In the rows, 128 means zero.
One turn moves each row of this set onto another row. After a few examples, where does it send each row asked below?
Nur: [ 91 148  94 104 143  93 127 136 134 158 139 121 114]
poto: [ 76 121  99 149  85 130 135 115 141 135 140 150 132]
ril: [128 160 118 124 127 119 118 112 135 141 119 124  94]
naz: [ 58 110 115 126 159 113 134 106 144 132 101 121  96]
rolot: [ 95 150 114 125 136  94 132 100 153 150 119 113 148]
Veru: [ 54 120 108 116 124 132 126 106 121 163 118 126  87]
kef: [ 82 136  95 153 157  99 103 130 146 128 134 121 125]
bure: [ 91 118 123 141 118 132  93 127 149 131 154 138 100]
Zaset: [ 64 127 117 122 126 144 128 103 128 174 132 117  88]
sipap: [115 162 108 115 123 102 124 102 130 145 121 149 113]
tezud: [ 86 117  88 166  96 115 123 122 124 136 129 148 117]
rop: [101 122 123 142 122 134  96 126 158 137 150 133  91]
Bodu: [ 75 126 123 122 128 148 126 110 138 175 130 113  83]
buse: [ 55 108 120 133 153 110 122 115 144 132 102 123 103]
delo: [101 121  80 146 100 148 132  89 145 142 114 119 131]
Kur: [ 76 104  82 146 125 105 118 124 159 120 132 106  99]
Tuza: [114 130  93 155 106 143 127  91 135 153 114 106 115]
baz: [125 160 120 121 125 115 116 109 125 139 119 141 101]
zeg: [ 91 105 101 135 138 141 136 111 159 142 110 120 154]
Besu: [ 77 151 102 133 116 105 147 107 118 160 133 152 107]
kufo: [ 69 136 111 121 108 119 142 120 111 139 111 154 105]
vep: [ 76 113 106 132 142 147 136 109 156 141 105 117 148]
kariz: [113 103  99 129 118 116 137 113 174 144 123 129 142]
disal: [ 78 128  87 152 149 107 104 129 147 119 140 113 123]
lino: [ 89 113 103 145 118 117  91 130 141 134 151 148 107]
kuf: [ 93 150 110 113 142  86 130 109 144 151 126 115 142]
laf: [ 78 122  95 105 150 132 152 114 145 141 101 129  97]
kebas: [117 128  98 147 106 146 127 102 143 154 116  99 112]

disal turns into naz
rop turns into Bodu
baz turns into bure
And these:
Kur turns into laf
kufo turns into poto
lino turns into Veru
buse turns into vep

